9.1; -31.4; -5.9; -15.0; -14.9; -17.1  <19>
13.3; -35.4; -3.0; 17.1; -40.5; 17.2  <74>
8.1; -84.0; -31.3; 31.9; -6.2; -83.9  <134>
11.9; -59.1; -1.9; 58.7; -64.4; 13.2  <26>
loc: -31.3	<134>, 2
diff <19>: 9.1; -31.4; -5.9; -15.0; -14.8; -17.1	4, -14.9
gone <134>: -31.3; 31.9; 8.1; -84.0; -6.2	-83.9
gone <19>: -17.1; -31.4; -15.0; -5.9; 9.1	-14.9
gone <74>: -40.5; -35.4; 13.3; -3.0; 17.1	17.2

11.7; -18.1; -14.3; -2.1; -38.6 -> <80>
-14.2; -18.1; -14.3; 11.0; 9.7 -> <60>
-18.1; 4.9; -31.4; -68.6; -66.4 -> <85>
perm: -66.4; -18.1; 4.9; -31.4; -68.6	<85>
diff <80>: 11.7; -18.1; -14.2; -2.1; -38.6	2, -14.3
q: 11.7; -18.1; -14.3; -2.1; -38.6	<80>
q: -14.2; -18.1	<60>
loc: -14.2	<60>, 0

-5.0; 9.3; 69.9; -19.8; -54.0; -38.0; -11.3; 19.9  <64>
-25.0; -1.0; 10.2; 5.1; -16.0; -69.5; -21.7; 31.6  <38>
-19.8; -38.1; 9.3; 69.9; -5.0; -38.0; -21.7; 19.9  <40>
gone <40>: -38.1; 9.3; 69.9; -21.7; -19.8; -5.0; 19.9	-38.0
q: -5.0; 9.3; 69.9; -19.8; -54.0	<64>

-33.4; -8.9; 9.9; 19.1; 36.7; -1.7; 39.3; -32.6; -3.0 = <95>
-28.6; 19.1; 28.5; -35.4; -32.9; -41.6; 18.6; 7.9; -1.0 = <118>
30.6; -1.1; 16.6; 14.6; -27.9; 38.3; -23.4; 35.2; -7.2 = <107>
-33.4; -8.9; 9.9; 19.1; 36.7; -1.7; 39.3; 24.1; -4.1 = <109>
29.1; 26.6; -18.8; 5.2; 42.3; 34.5; 76.5; 28.7; -4.7 = <90>
42.3; -4.7; -18.8; 76.4; 28.7; 26.6; 5.2; 29.1; 34.5 = <141>
27.5; -12.7; 16.3; 35.0; 5.2; 16.9; 52.5; 24.0; 16.2 = <41>
35.2; 16.6; -7.3; -1.1; -27.9; 30.6; -23.4; 38.3; 14.6 = <122>
perm: 26.6; 5.2; 29.1; 34.5; 42.3; -4.7; -18.8; 76.4; 28.7	<141>
loc: -12.7	<41>, 1
gone <122>: 35.2; -7.3; 38.3; -1.1; -27.9; 30.6; 16.6; -23.4	14.6
loc: 24.0	<41>, 7
diff <90>: 29.1; 26.6; -18.8; 5.2; 42.3; 34.5; 76.4; 28.7; -4.7	6, 76.5
perm: -27.9; -23.4; -7.2; -1.1; 14.6; 16.6; 30.6; 35.2; 38.3	<107>

62.1; -44.7; -19.2; 8.7; 30.1; -11.8 -> <65>
-14.5; -44.2; -14.4; -28.4; 64.9; 12.0 -> <123>
-86.2; 63.6; 4.1; -22.7; -62.2; -22.5 -> <34>
-20.7; 12.2; 10.2; 10.6; -61.3; -18.1 -> <82>
diff <65>: 62.2; -44.7; -19.2; 8.7; 30.1; -11.8	0, 62.1
q: 62.1; -44.7	<65>
loc: -14.5	<123>, 0
gone <123>: 12.0; -28.4; 64.9; -44.2; -14.5	-14.4

-0.4; 16.9; -23.4; -3.0; -10.3; -66.7; 3.2; 67.6; -6.7; 0.0; 31.0; 29.4; 41.5; -46.5; 8.6; 29.7; 32.9; -11.9; 10.7 = <124>
-11.9; -0.4; 16.9; 8.5; -0.1; 41.5; -10.3; -3.0; -66.7; 29.7; -23.4; 11.6; 14.4; -10.9; -15.4; -25.4; -29.8; 17.7; 14.5 = <105>
-6.7; 3.2; 67.6; 32.9; -11.9; -0.4; 16.9; 8.6; -0.1; 41.5; -10.3; -3.0; -66.7; 29.7; -23.4; 29.4; 10.7; -46.5; 31.0 = <113>
gone <105>: -3.0; 16.9; 29.7; 11.6; -66.7; -25.4; -10.9; -11.9; 8.5; -0.1; -10.3; 17.7; 41.5; 14.5; -29.8; -23.4; -0.4; -15.4	14.4
q: 3.2; 67.6; 32.9; -11.9; -0.4; 16.9	<113>
gone <124>: -0.4; 0.0; -23.4; 8.6; 10.7; 31.0; 67.6; 41.5; 16.9; -3.0; -66.7; -46.5; 32.9; -6.7; -10.3; 29.4; 3.2; 29.7	-11.9
perm: 31.0; -46.5; 10.7; 29.4; -23.4; 29.7; -66.7; -3.0; -10.3; 41.5; -0.1; 8.6; 16.9; -0.4; -11.9; 32.9; 67.6; 3.2; -6.7	<113>
diff <124>: -0.4; 16.9; -23.4; -3.0; -10.3; -66.7; 3.2; 67.6; -6.7; 0.0; 31.0; 29.5; 41.5; -46.5; 8.6; 29.7; 32.9; -11.9; 10.7	11, 29.4
q: -11.9; -0.4; 16.9; 8.6; -0.1; 41.5; -10.3; -3.0; -66.7; 29.7; -23.4	<113>

26.1; 0.4; 8.7; -2.8; 4.7; -8.4; -84.4; 19.2; -18.2  <37>
-9.6; -12.3; -7.9; -26.3; 3.1; -5.1; 3.6; -10.1; 6.7  <98>
29.1; -0.7; -12.3; 1.5; -0.6; -15.8; -33.9; 29.4; -47.2  <108>
11.3; -4.9; -6.3; 2.9; 11.5; 43.0; 21.3; 6.5; 53.5  <61>
-26.3; 3.1; -12.3; 6.7; 3.6; -7.9; -5.0; -9.6; -10.1  <104>
q: 6.7; 3.6; -7.9; -5.0; -9.6; -10.1	<104>
perm: -26.3; -12.3; -10.1; -9.6; -7.9; -5.1; 3.1; 3.6; 6.7	<98>
gone <108>: -12.3; 29.1; -15.8; 29.4; -0.6; -33.9; -47.2; 1.5	-0.7

26.1; -0.7; 4.4; 19.5; 1.5; 18.8; 36.9; 30.1; 4.0; 0.8; -14.3; 7.9; -4.6; 67.4; -4.5; -3.0; -9.2; -2.7; -3.0; 23.4; 17.4; 12.7; -6.7; -2.8; 45.9; 59.4; 0.2; 40.4; -5.2; 21.7; 62.7; 3.7; 19.5 = <87>
26.1; -0.7; 4.4; 19.5; 1.5; 18.8; 36.9; 30.1; 4.0; 0.8; -14.3; 7.9; -4.6; 67.4; -4.5; -3.0; -9.2; -2.7; -3.0; 23.4; 17.4; 12.7; -6.7; -2.8; 45.9; 59.4; 0.2; 40.4; 4.3; 21.7; 62.7; 3.7; 19.5 = <115>
26.1; -0.7; 4.4; 19.5; -2.2; 18.8; 36.9; 30.1; 4.0; 0.8; -14.3; 7.9; -4.6; 67.4; -4.5; -3.0; -9.2; -2.7; -3.0; 23.4; 17.4; 12.7; -6.7; -2.8; 45.9; 59.4; 0.2; 40.4; 4.3; 21.7; 62.7; 3.7; 19.5 = <99>
q: 26.1; -0.7; 4.4; 19.5; 1.5; 18.8; 36.9; 30.1; 4.0; 0.8; -14.3; 7.9; -4.6; 67.4; -4.5; -3.0; -9.2; -2.7; -3.0; 23.4; 17.4; 12.7; -6.7; -2.8; 45.9; 59.4; 0.2; 40.4; 4.3; 21.7; 62.7; 3.7; 19.5	<115>
gone <87>: -6.7; 45.9; -4.5; -2.7; 19.5; 30.1; 7.9; -4.6; 59.4; 21.7; -5.2; 40.4; 12.7; 26.1; 18.8; -14.3; -3.0; 67.4; 19.5; 0.2; 1.5; 4.0; -9.2; -0.7; -2.8; 3.7; 36.9; 4.4; 17.4; -3.0; 0.8; 23.4	62.7
diff <99>: 26.1; -0.7; 4.4; 19.5; -2.2; 18.8; 36.9; 30.2; 4.0; 0.8; -14.3; 7.9; -4.6; 67.4; -4.5; -3.0; -9.2; -2.7; -3.0; 23.4; 17.4; 12.7; -6.7; -2.8; 45.9; 59.4; 0.2; 40.4; 4.3; 21.7; 62.7; 3.7; 19.5	7, 30.1

-11.9; -5.4; 10.0; -17.7; 17.1; 29.6; -35.0; -5.3; 9.4; 10.4; 17.2; 39.3; 20.8; 0.8; 10.4; 20.5; 12.7; 32.1; -25.8; -9.2; 0.6; 3.7; 5.3  <6>
19.4; 7.4; -5.5; 20.7; -20.2; -34.6; 53.0; 8.2; -18.8; -15.3; -34.9; -55.0; -37.3; 1.4; 32.0; -27.3; -13.5; -50.8; 35.7; 8.5; -2.9; -6.5; -5.1  <47>
1.2; -2.2; 4.8; -5.6; -2.8; -2.8; 2.9; 1.7; 1.2; -2.8; -4.2; -2.1; -4.8; 1.1; -3.1; -3.7; -3.0; -4.8; 3.8; 1.3; -0.8; 1.7; -1.7  <8>
-8.1; -8.0; 6.9; -21.1; 17.9; 27.7; -40.1; -6.0; 11.1; 12.5; 22.6; 39.4; 26.8; 5.7; 10.4; 20.0; 12.4; 32.7; -21.0; -8.9; 0.3; 8.6; 7.4  <10>
-3.8; -5.7; 2.5; -8.4; 5.9; 10.1; -14.4; -1.2; 2.8; 7.5; 3.9; 16.5; 5.9; 1.7; 2.5; 5.3; 5.2; 11.4; -5.9; -4.0; 0.0; 1.5; 5.0  <159>
-24.6; -13.5; 11.7; -36.7; 39.0; 57.5; -79.0; -12.4; 28.4; 20.5; 46.5; 88.0; 54.2; 1.0; 20.1; 40.8; 30.3; 75.3; -52.0; -19.9; 1.3; 12.2; 12.8  <49>
-7.2; -5.1; 5.9; -15.5; 14.7; 25.0; -33.6; -4.8; 7.2; 6.9; 14.7; 32.1; 17.1; 2.9; 10.8; 16.0; 9.3; 25.6; -15.3; -7.6; -0.7; 5.2; 8.4  <79>
7.4; -0.3; -0.4; 2.2; -4.1; -9.2; 10.7; 3.1; -4.7; -1.7; -10.8; -16.1; -8.3; 2.2; 0.9; -6.3; -4.5; -11.5; 10.6; -1.2; -3.5; -3.1; 1.1  <7>
19.1; 14.1; -10.4; 34.8; -39.1; -59.8; 78.7; 11.7; -39.2; -19.4; -52.2; -88.6; -53.7; -2.7; -22.6; -39.8; -27.0; -75.3; 53.9; 18.7; -4.4; -12.3; -12.0  <180>
-16.7; -10.6; 10.1; -31.8; 32.7; 38.9; -68.2; -9.8; 18.0; 17.6; 38.5; 73.4; 46.2; 4.8; 18.5; 36.3; 25.1; 56.2; -42.9; -12.8; 3.6; 10.9; 9.6  <22>
q: 53.0; 8.2; -18.8; -15.3; -34.9	<47>
diff <159>: -3.8; -5.7; 2.5; -8.4; 5.9; 10.1; -14.4; -1.2; 2.8; 7.5; 3.9; 16.5; 5.8; 1.7; 2.5; 5.3; 5.2; 11.4; -5.9; -4.0; 0.0; 1.5; 5.0	12, 5.9
loc: 39.0	<49>, 4
gone <180>: 18.7; 14.1; 78.7; 19.1; -12.0; -27.0; 11.7; -39.8; -39.2; -53.7; -59.8; -19.4; 34.8; -52.2; -10.4; -75.3; -22.6; -2.7; -88.6; -12.3; 53.9; -4.4	-39.1
q: 1.2; -2.8	<8>
loc: 26.8	<10>, 12

22.9; 7.7; -34.3; -34.2; 19.2; 53.9; 34.1; -24.4; 50.4; 1.5; 70.7; -8.0 = <135>
-11.4; -13.8; -11.2; -16.7; -13.0; -15.1; -11.5; -11.3; -13.8; -16.6; -10.6; -11.9 = <36>
-10.6; -10.9; -10.2; -13.1; -12.5; -16.5; -13.5; -11.2; -10.5; -17.7; -13.3; -18.7 = <43>
26.7; 12.7; 26.6; -30.4; 24.9; 2.2; 43.3; 24.2; 26.2; -27.7; 55.8; 29.0 = <53>
22.9; 7.7; -31.2; -34.2; 46.2; 53.9; -24.3; -24.4; 50.4; 1.5; 70.7; -8.0 = <12>
-12.5; -13.5; -10.6; -17.7; -13.3; -16.5; -10.5; -11.2; -13.1; -18.7; -10.2; -11.0 = <91>
-10.1; -13.3; -10.4; -16.0; -12.4; -14.3; -11.1; -10.2; -13.7; -15.6; -15.7; -11.4 = <129>
perm: -16.5; -10.5; -11.2; -13.1; -18.7; -10.2; -11.0; -12.5; -13.5; -10.6; -17.7; -13.3	<91>
loc: 34.1	<135>, 6
perm: -18.7; -13.3; -17.7; -10.5; -11.2; -13.5; -16.5; -12.5; -13.1; -10.2; -10.9; -10.6	<43>
gone <129>: -11.1; -12.4; -15.7; -16.0; -10.2; -14.3; -10.4; -13.3; -11.4; -10.1; -13.7	-15.6
gone <12>: 50.4; 1.5; -31.2; -34.2; -8.0; 46.2; 7.7; 70.7; 53.9; -24.3; 22.9	-24.4
diff <12>: 22.9; 7.7; -31.2; -34.2; 46.2; 53.9; -24.3; -24.4; 50.3; 1.5; 70.7; -8.0	8, 50.4

69.9; 42.2; 71.1; 6.9; 0.3; 1.1; 64.7; 0.4 : <57>
1.1; 0.2; 0.4; 64.7; 71.1; 42.2; 69.9; 6.9 : <25>
0.3; 64.7; 71.1; 42.2; 69.9; 42.3; 12.5; 72.3 : <114>
perm: 64.7; 1.1; 42.2; 0.2; 6.9; 69.9; 71.1; 0.4	<25>
gone <114>: 42.3; 64.7; 12.5; 69.9; 72.3; 0.3; 71.1	42.2
diff <57>: 69.9; 42.2; 71.1; 6.9; 0.3; 1.1; 64.6; 0.4	6, 64.7
perm: 0.2; 0.4; 1.1; 6.9; 42.2; 64.7; 69.9; 71.1	<25>
q: 0.4; 64.7; 71.1; 42.2; 69.9	<25>

36.6; 57.0; -69.5; 72.7; -74.8; -14.3; 80.0 : <84>
44.9; -15.5; -57.7; 38.0; -21.8; -45.3; 54.7 : <128>
-27.9; 8.0; 20.6; -41.8; 35.6; 15.6; -26.8 : <30>
44.2; 3.2; -37.0; 50.9; -52.1; -15.9; 47.7 : <78>
-27.3; -11.6; 7.6; -58.9; 17.0; 30.9; -33.7 : <152>
-16.5; 13.5; 15.3; 17.2; 34.3; -17.5; -13.1 : <167>
18.5; 26.7; 15.4; 28.4; -22.8; 11.9; 14.1 : <140>
diff <128>: 44.9; -15.6; -57.7; 38.0; -21.8; -45.3; 54.7	1, -15.5
gone <78>: -37.0; 3.2; 50.9; 47.7; -15.9; -52.1	44.2
perm: 50.9; -15.9; 3.2; 47.7; 44.2; -37.0; -52.1	<78>
diff <78>: 44.2; 3.2; -37.0; 50.9; -52.2; -15.9; 47.7	4, -52.1

